Each row of X is roughly a mix of the hidden directions of one of 3 groups.
X (125 x 12):
[1 -1 -17 -2 -3 -3 -25 -4 19 -3 -12 7]
[-5 -10 8 -14 8 -28 -5 6 -10 -9 -4 3]
[11 5 2 -7 -15 15 -6 -19 20 2 1 7]
[0 -26 0 13 11 -1 5 -7 -7 -17 7 -7]
[-2 -18 10 -18 11 7 14 -16 5 6 -4 -3]
[9 2 4 6 15 -4 9 23 -21 6 -6 -3]
[-2 10 -16 -3 -14 10 0 -17 19 -11 6 5]
[4 -3 -2 16 -8 7 2 24 2 12 -20 2]
[-12 11 -6 -4 -1 -11 11 17 10 17 -14 9]
[-4 -3 13 -6 -8 4 22 5 -22 -6 -8 -9]
[-11 -9 -6 -14 -14 -1 -13 -9 2 -1 21 13]
[2 -11 2 2 -13 -9 5 -10 -11 -20 -7 -20]
[21 -24 -3 10 1 11 -11 -6 0 6 7 -2]
[-9 3 11 -2 10 -7 11 14 -26 -10 3 -5]
[-12 10 5 -4 22 -10 -4 4 -17 5 16 6]
[28 -5 3 3 3 1 4 19 -15 1 -9 2]
[3 3 4 9 16 -3 -2 11 -27 -9 -11 6]
[-12 6 -25 -9 -2 -13 -5 4 4 -4 19 -7]
[-7 17 24 -10 -5 -7 7 -11 4 -6 -1 -14]
[10 -12 -17 8 6 13 -20 -15 -1 -5 8 -2]
[-2 14 0 -1 5 -12 15 23 7 -7 -18 -2]
[-19 21 -14 -15 3 -5 6 -6 7 -8 1 8]
[-12 16 2 -15 -4 10 0 -5 -20 -12 9 11]
[6 -6 2 10 5 2 -17 10 -21 -11 -2 -19]
[19 12 2 11 -5 14 6 4 1 21 -9 -9]
[-2 -22 1 -4 -1 16 21 -3 -16 -3 -3 3]
[-10 -4 8 13 10 -3 12 -10 23 2 11 14]
[-9 -6 7 0 1 -14 22 11 -18 9 -9 -4]
[-14 1 -6 7 -17 1 -6 7 1 0 14 -26]
[2 -11 -8 6 5 10 17 15 -19 14 2 -8]
[-21 -14 -5 5 3 -3 0 6 22 -10 5 -10]
[-10 -14 12 10 7 -4 14 14 -11 -11 -15 -7]
[-12 -27 -2 12 7 10 -9 -1 6 3 12 -8]
[3 -2 -3 -15 -5 18 7 8 10 8 24 6]
[-6 -1 8 -23 6 -7 8 9 24 -2 2 -4]
[-2 -11 26 -12 12 -4 13 -13 5 -7 -1 -1]
[-21 -9 21 -4 17 5 7 -2 -1 -5 -11 3]
[16 0 1 -1 -13 6 -2 -10 -18 12 17 15]
[-9 2 -4 5 -3 -6 -7 -8 25 1 -19 -14]
[-10 4 -26 3 -2 0 8 8 18 10 12 4]
[0 11 12 8 6 -10 -17 -5 -15 -8 -21 -5]
[3 7 25 -2 -14 4 -6 -16 -18 1 -2 2]
[4 -2 5 2 16 -10 11 24 -16 -1 -10 -6]
[1 6 11 -11 1 4 12 -23 19 -9 -1 9]
[10 11 -5 0 -10 -7 2 19 8 19 -5 17]
[29 8 -12 -2 -15 -3 4 5 -1 10 7 4]
[16 -9 9 -2 8 -9 12 10 -14 -18 -12 4]
[13 2 -5 19 7 -1 1 1 -1 8 -29 -3]
[6 -1 -9 -5 -2 -2 -24 -15 20 -2 11 5]
[25 3 -1 10 0 13 3 7 -8 13 -16 7]
[0 9 13 -9 -15 15 -5 2 3 -5 -26 2]
[10 16 9 -9 -3 -23 -16 5 3 -10 3 8]
[-7 8 15 -17 -13 1 1 -5 20 -11 0 -12]
[-17 27 -1 4 -10 -13 10 2 -5 -3 8 -5]
[5 3 -22 9 7 -14 -21 -9 10 -6 -6 -1]
[-1 16 15 -20 5 -14 5 -5 -12 -6 13 -5]
[-11 -10 -13 9 10 10 9 6 26 0 -3 4]
[-8 -11 5 4 26 -14 -3 14 -3 0 -13 -5]
[11 -7 -6 -23 2 13 4 -16 1 -13 11 6]
[11 14 7 -21 -15 -12 8 -10 -6 3 10 -4]
[-3 9 -7 15 -11 1 -17 0 -8 -17 -4 -18]
[-14 21 3 -10 3 3 18 4 6 -7 -14 10]
[27 0 -7 4 3 19 -8 -1 14 -6 2 8]
[8 1 32 5 11 -3 -9 1 10 -5 -6 -7]
[10 9 16 -6 -21 0 12 -6 -6 16 5 10]
[-4 11 -26 -9 -3 -4 -13 -5 -1 -1 14 14]
[-12 -7 19 -7 5 13 10 -1 5 -21 -10 -3]
[-2 8 7 -14 -1 -14 -2 -24 13 -9 12 1]
[-5 18 4 0 7 1 -19 -6 -11 1 24 -1]
[4 -4 -23 -5 4 -1 -5 -15 9 16 14 -11]
[8 -1 -16 -12 5 1 -26 3 -1 7 -10 -14]
[-5 -6 3 13 6 18 16 17 -8 16 -6 -4]
[-17 6 -8 2 -6 2 -18 -21 17 6 2 2]
[-8 -6 -16 8 -18 8 -9 -4 6 -14 -18 5]
[10 7 18 -16 -3 -10 -15 15 -4 -4 -11 -8]
[17 -8 7 -12 6 -10 -1 9 -24 -8 10 2]
[9 -1 -2 22 -16 1 9 -6 -11 9 -17 -10]
[-3 4 -4 15 -20 23 7 1 6 11 9 3]
[-15 3 -1 -4 -13 7 -3 -27 14 -1 8 6]
[-12 -9 0 -11 -7 11 8 -10 14 -15 -11 16]
[3 7 -8 8 -16 22 -2 -13 14 10 4 10]
[9 -14 -4 4 -1 -2 2 3 -13 1 -8 -31]
[-8 -12 24 4 4 22 1 -11 -7 -2 -4 3]
[-8 2 -2 -18 -1 18 17 -6 11 -17 5 5]
[15 3 -2 1 -5 -12 -4 19 12 13 -7 19]
[6 6 -6 19 -14 -17 -7 16 4 6 -2 -13]
[-10 -4 15 -2 -7 -19 -13 -20 -2 10 6 2]
[-12 3 -4 1 -15 5 -17 -18 -9 0 19 7]
[-2 8 -14 8 -31 2 0 -8 3 -7 -8 -4]
[-7 -8 -2 3 0 14 14 19 -15 9 -18 -3]
[-5 5 23 -11 -18 -19 1 -9 0 -6 0 -5]
[-16 19 -11 1 -6 -3 10 19 -9 11 8 -3]
[-12 -1 5 -6 6 1 -4 2 -19 -25 15 8]
[-22 6 4 -14 4 -8 -13 6 15 6 -15 -4]
[-4 22 -2 3 3 -21 -13 -4 15 -1 12 -4]
[7 1 11 -1 -2 0 26 15 -8 10 -14 -9]
[7 11 3 1 7 -1 5 -19 -2 15 25 7]
[-10 -8 -16 1 19 6 -6 -5 19 15 1 2]
[-15 17 -3 15 -10 -8 -10 9 1 -17 -11 1]
[4 4 15 -17 -13 1 19 8 -13 9 11 2]
[-11 8 10 13 -9 -19 -15 1 -12 12 -1 -8]
[-7 -13 32 -4 -3 0 9 -7 1 7 -4 5]
[15 -20 -20 10 -2 -1 10 1 8 7 13 2]
[-1 2 -5 7 7 17 -2 16 -27 4 5 -9]
[-4 11 4 9 0 -8 5 -6 5 0 18 -28]
[-1 2 -2 -8 14 4 -25 10 -4 -10 -2 20]
[11 8 8 -15 -5 -2 -25 -13 8 -11 -4 2]
[15 9 -4 4 -1 0 -5 6 8 31 1 -9]
[-26 -7 6 -15 1 -16 -1 9 -10 -6 -7 3]
[5 1 -9 -1 20 -15 -13 14 11 15 6 -6]
[6 8 17 2 8 -8 -10 4 26 10 -7 5]
[-7 4 0 -9 20 -21 -17 1 7 1 13 -1]
[11 9 -24 6 5 17 -10 2 -15 -1 5 -2]
[13 -4 3 -11 -12 16 8 -20 4 5 11 13]
[-27 -9 -8 -7 -3 2 2 11 -3 -4 20 -1]
[-14 4 13 14 -2 -24 -6 3 3 13 -11 -1]
[17 8 9 7 -6 11 -4 -13 -16 16 -5 12]
[-11 23 -7 2 -9 -21 9 9 4 7 3 0]
[-20 -10 -1 1 3 15 8 12 10 -17 4 -12]
[-6 17 -1 3 -1 13 -15 19 -16 0 -12 -6]
[-16 10 3 -13 6 1 20 5 14 -13 -10 6]
[-7 -25 -24 9 -1 -3 11 -6 2 -2 -3 -4]
[-10 4 16 -10 15 5 -8 15 -6 -7 -15 13]
[-5 0 -3 -2 4 -2 -5 13 0 20 -28 8]
[18 7 -8 -15 -3 -15 16 6 16 1 -3 9]
One row of each group comes first, with its name. Which group is each row after those in?
[-13 7 -7 -1 -2 2 -15 -21 19 5 13 2]
<31>
[8 11 12 -12 -6 -26 -5 -4 -15 4 -2 0]
<83>
[5 11 -3 -2 13 -18 -7 17 10 20 0 -5]
<71>

[15 -1 9 2 -8 -10 -4 -27 -6 -10 -3 10]
<31>
[-2 4 5 14 -11 -19 -10 12 6 -10 -10 -18]
<83>
[-19 -7 5 0 9 5 6 -9 1 23 8 16]
<83>
[-2 14 1 5 -7 -3 1 13 20 15 -10 18]
<71>
[3 -9 -4 -17 -6 -5 0 12 0 0 -22 21]
<71>
[4 -11 5 -3 -10 -1 13 -20 -10 -14 0 18]
<31>
[10 -4 -11 -2 -4 -3 1 21 -16 11 -14 -15]
<71>
[-21 2 -4 -1 16 -10 -17 11 -13 -6 7 -1]
<31>
[-21 13 -6 -9 7 -17 18 -2 3 7 9 3]
<71>
[-4 -14 -10 16 -5 -11 -7 -3 1 -16 -20 -8]
<31>
[7 10 9 7 -15 24 8 -6 -15 -11 1 1]
<31>
